rotation steps, each row followed by its count of steps:
The counts run from 0 to 410.
[118 151  77 104  99 152 124 144 138  91 148 198 132 137  85 150  55 128
 162 159 136  96 105 143 152 132 145 112 153 133 134 105 161 110  81 169
 148 165 103  68 168 154 127 139 138 136 128 149 110 148 109 136 144 130
 130 139 110 121 108] | 324
[146 120  91  95  58  79 127 125 140 140 149 134 131  56 154 103 124 110
 112  79 111 106 121 161 115 140 136 143  85 112 126 124 143 126 144 145
 148 183 173 117  64 135 118 108 126 144 175 124 129 162  88 121 160 144
 108 154 128 139 156] | 162
[174 116  97 138 116  95 146 136 112 100 154 135  86 149 111 153 126 117
  96 107 148 118 106 136 130  88 150 148  99  72 148  88  69 115  88 121
 102 148 200  80 140 127 172 145 145  83 141 118 148 149 120 137 101 107
 126 117  92 156 125] | 120
[142 117  96 162  88  89 133  96 144 145 155  97 151  67 145 120 147 126
 150  85 113 119  91 126 122  78 150 145 100 146 100 137 147 142 120 109
 155 158 173  82  92 118 107  89 100 121 158 118 127 156  90  99 175 152
 105 129 158 107 118] | 398
[142 156 156 113 130 126 189 119 151 141 118 132  96  95 136 175 113 134
 120 121 118 100  96 145 161 101 150 119 137 141  86  33  98 151 103 124
 189 187 129 122 142 128 111 107  71  98 145  89 142 151 134  82 103 148
 135 115 125 168 138] | 135
[132 127 145 137 116 132 120 126 130 104 126 151 114 105 115 162  86  69
 170 123 122 116 157  68 165  53 165 150 109 159 110 115 175 145 121 131
 167 153  95 141 138 102 102 123 128 153 157 148 142 159 164 114 121 149
 159  75 167 125 108] | 183
[130 154 179  85 101 164 156  85 169 144 160 121 126  66  98 102  69 115
 124 139 111 107 106 171  96 100 141 132 103 109 143 103 123 141 108 113
 122 144 145 145 153  96 121 161 137 159 122 126  86 208 102 104 144 155
 125 138  97  97 147] | 32
[147 135  82 157 118 144 181 104 180 106 133 148 147  98 113 131 171 172
 132 126 133 108  97 141  68 152 151 132 145 127 148 127 129 122  88  95
 158 149 153 109  87 139 162 144 142 115  96 112 134 173 101 145  83 116
  91 135 165 107  75] | 350
[120 146 135 103 109  81 172 125 158 102 136 178 124 147 138 159 112 136
 131 106 120  81 132 156 143 145 121  74 141 116 128 120 164 110  85 145
 163 158  76 118  99 126 132 159 100 180  68  97 125 111 120 131 107 115
 171 106  74 158 154] | 238
[130 111 114 104 103 161 125 129 149 153  93 165 130 125 102 155 157 147
 159 118 127 100 104  64 100  99 153 166 174 121 117  97 176 106 125 130
 138 147 113 146 165 170  93 131 131 148  76 105 105  95 166 134  83 122
 100  87 153 148 125] | 91
[119 158 142 139 150 136 187 126 106 105 157 132  86 123  67 167 136 159
  78 142  89 134 129 129 171 111 141 131 161 105 151  49  93 168 130 103
 123 114 174 123 162 118 124 112 161  65 140 140 125 162 139 132 102 152
 104 150  90 120 113] | 127
[ 85 158 106 126 108  99 147 152 152 128 103 179 130 150 131 163 121 182
 136  93  63 115 120 106 146 144 121 118 181 110 129 161 161 112 106 135
 182 142 130 125 140 118  70 138 127 118 106 129 123  91 137 136 148 107
 149  76 129 143 129] | 95
[117 131 138 143  87 158 109 131  87 116 143 147 143  85  87 100  52 101
 105 178  82 167 131 119 167 124 149 160 145 112 147 128 142 157 119 116
 122 119 168 117 142  82  93 108 189 112 194 169 121 157 140 125 144 115
 143 140 112 123  97] | 74
[136 122 142 154 116  40 146 100  86  98 146  87 150 120 108 135 138 122
 111  68 126 108  83 179 126  96 145 102 110 143 137  97  99 102 120  90
  92 142 141  88  88 120 180 158 124 101 133 133 135 158 106 136 133 151
 133 120  99 100 134] | 18
[150 129 134 140  85 108 144 177 113 135  99 146 155 163 134 155 148  78
 129 109 124 136 114  71 126 105 128 160 138 115  99 174 183 109 151 102
 122 125 123 175 131  78 108 162 155 149 118 124 153  99 181 137 122 109
 161  62 129 145 124] | 198
[187  94 122 115  67 106  85 118  83 157  85 128 171  89 121 131  92  82
 113 100 139 138  89 124 142  68 183 154 123 119  88 105 127  94 154 113
 105 187 164 118 138 135 123 112 134 141 170 116 127 123 132 147 127 130
 112 138 157 145 135] | 409
[103 146 152 109 173 147 142  97 120 125 142 108 112  77  88 124  98 127
 132 125  42 123 123 126 126 102 164 136 129 135 168 104 112 142 155 106
 166 121 124 126 145 102 123 137 178 118 177 172 122 162 150 111 141 123
 168 116 152 107 139] | 175
[133 132 164  97 169 122 200  94 120 110 144 146 128 131 109 128 123 147
 129  95  82 108 162 131 150 128 143  54 170 155 135  84 138 129 119 108
 175 123  78 135 136 122 153 159 143 121 102 115 117 161 179 139 143 120
 152  96 117 132 143] | 137
[117 130 150 143 104 108 170 138 111 105 116 141 144 156 115 192  94 107
 108 104 148 127 130 111 194 102 123  92 153 136  97  54 166 127 125 124
 124 172  98 108 132 149 120 115  98 142 100  90 132 134 146 133 100 139
 110 128  76 125 125] | 232
[159 150 110 175 130 103 171 126  94 126 195  81 126  81 132 135 169 162
 104 105 124 133 131 162 126  99 128 101 112 125 140 104  85 145 122 128
 132  98 179  90 106 107 155 101 126  73 175 104 148 146 148 127 177 131
 113 144  71 126 133] | 255
[134 124 114  88 103 118 135 106 126  72 129 135 141 141  71 120 132 172
 101 114 143  99 131 170 115 123 136  84 121 102 186 101 113  97 131 118
 110 133 149 129 108 142 148 195 163 131 117 159  76 200 137 156 114 139
 122 190 121  80 162] | 24
[119 159 106 176 133  89 179  90 155  66 152 131 104 124 118 159 160 148
 128 132 121 109 132 136 102 141 129 133  93 138 159 102 139 118 105  73
 140 136 119  85  76 115 179 161 136 136 102 123 122 188 119 152 110 122
 131 127 141 115  47] | 351
[183 103 136 110  71 172 170 136 153 169 124 141 147  61 158 106 160 148
 121 126 131 104 161 123 128 122 136 130 135 128 108 126 179 132 146 129
 194 175 117 170  86 110  88 107  90 128 155 101 151 125 145 128 153 105
  90 143 138 164 116] | 387
[112  97 106 189  91 104 134 135 100  92 163 134 144 124 145 138 182 127
 117 129  83 154 176  70 129 107 104 122 115  90 149 158 154 123 170 116
 118  96 122 127 101  91 106 106 171 163 170 140 130 120 177 172 138 108
 129  95 111 116  89] | 299
[161 145 135 148  97 111 206 146 148 104 166 148 117  91 120 155 109  97
 119 153 145 104 137 178 119 116 108 102 114 142 140 100 165 142 112 106
 159 156 116 129 101  67 146 158 104  83  82  99 171 152 111 131 121 136
 129 117  91 133 113] | 243
[177 126 129 109 100 128 135 144 137 138 144 116 102  88 134 155 149 148
 167  64 121  69 110 155 108  90 152  81  96 110 131 118 125 131 109 139
 146 152 120 135 127 112 116 128  95 110 148  67 112  92 136 128 129 144
  94 122  73 130 165] | 383
[127 166  98 146  61 100 159 167 173 136 144 172 109 153 132 176 151 168
 116 122 135 116 116 103 153 111 120 155 152 107 127 133 171 135  93 148
 133 112 177 117 111 121  68 105 100 121 112 106 133 125 113 108 118 123
 102  94  74 131 117] | 338
[154 125 140 148  74  73 133 124 137 142 154 104 121  90 116 113 139  92
 122  69 130 128  89 143 100  76 139 164  80 101 119 144 133 145 141 104
 133 148 187 145 101  81 122 148 137 112 151 140 135 153 113  88 149 155
 112 118 140 127 132] | 161
[160 135 111 199  81  81 169 138 146 103 151 114 140 125 139 175 153 129
 119 106 183 123  95 106 150  83 126 139 134 148  86 118 122 120 107  85
 102 125 148  91  89 142 141 124  99 106 115  84 136 141  87 142 124 147
  69 125 141 121 111] | 11
[160 109  94  92 136 100 165 126 138 108 160 179 106 151 108 103 128 160
  45 127  84 107 112 148 125 161 149 157 124  71 160 112  78 129  80 135
 153 144 182 115 147 146 152 156 154  81 159 149 121 155 137 122 130  93
 147 110 124 160 158] | 121
[155 122 190 121 123 192 166 125 123 131 137  99 118  81  96 138 119 122
 118 143 159 140 169 115 147  54 141 132 117 114 122  88 129 150 132 100
 123 118 130 168 140 104 104 143 126 122 144 100  62 160 176 126 115 144
  79 128 119 123 116] | 37
[144 112 172 121  74 121  92 117  91 139 138  80 173 102 141  92  63  91
 142 114 131 155 109 109  81 125 164 154 102 109 138 142 155 108 152  90
 124 163 136 137 125 109 148 126 163 166 136 136 125 164 150 133 160  90
 154 101 116  97  91] | 70
[133 138 157  91 115 162  99  86 164 174 139 130 154  75 130 106  96 179
 139 116 119 108 173 102 149 112 153 115 140 114 102 107 158 134 159 141
 186 192 118 127 127 138  79  73 124 173 169 147 115 168 128  94 164 121
 125 104 140 123 112] | 177
[100 153 165 133 119  97 158 151 136 143 120 153 162 138 118 153 106 128
 146 124  81 150  93  80 141 147 127 133 185 136  86 129 161 120  95  68
 132 147  91 142 134 100 100 119 136 129 102 111 127  94 126 134 125 102
 158  77 111 163 119] | 96
[ 90 110 167 111 120 110 144  71 138 149 141 109 173  95 114 104 121 158
 132  71 110 124  75 147 128 111 152 112 148 115 143 104 146 140 129 112
  99 143 150 152 139 146 121 151 158 138 127 115  62 189 108 131 141 180
  88 144 158 111 139] | 268
[167 144 145 138 139 103 160 106 113 103 116 104 123 113 123 149 158 124
 111 133 135 115  72 145 127 104 185 133 127 129 105  84  45 131 106  64
 134 144 149  82 115 119 208 148 104  78 119 109 122 169 136 134 133 102
 119 120 148 135 104] | 356
[119 100 173 126  78  90  88 120  90 134 109 123 165 128 153 116  84  79
 110 108 102 184  94 111 177  82 147 146 124 117  94 115 108 138 150  91
  70 171 144 145 130 123 125 105 168 167 179 137 102 155 162 135 144 124
 140 125 150 142 126] | 408
[105 157 108 137 120  91 113 173 136 127 127 147  93 164 127 187 148 163
 151  93  85  81 103 102 149 101 147 119 157  99 134 125 132 105 122 133
 168 148 122  74 150 131  90 119 132 101 127 162 168  95 156 120 142 133
 146  85 136 132 131] | 94
[ 77 168 168  95 142 136 136 100 168 141 122 130 129 121 104 140 121 187
 136 102  83  97  99 140 120 107 140 118 172 109 139 109  76 145  82 104
 102 127 131 155 151 139  91 138 158 134 115 116  42 129 130 133 133 139
 118 149 115 139 158] | 133
[182 129 132  86 106 188 154 123 156 140 134 120 106  67  96 142 143 136
 141 135 156  97 146 128 111  65 172 132 107 126 129  80 131 134 113 141
 148 146 143 141 132 138 125 122  89 102 131  97  91 176 150 135  98 151
  70 145 112 139 130] | 38
[104 122 164 117 112 170 103  76 128 127 131 126 167  72 133 107  68 146
 169 119  86 129 151  91 114 146 139  90 126 130 124 109 155 129 138 101
 149 194  75 112 140 169 110  81 133 182 153  97 100 156 127 146 139 130
 114 125 121 106  94] | 178
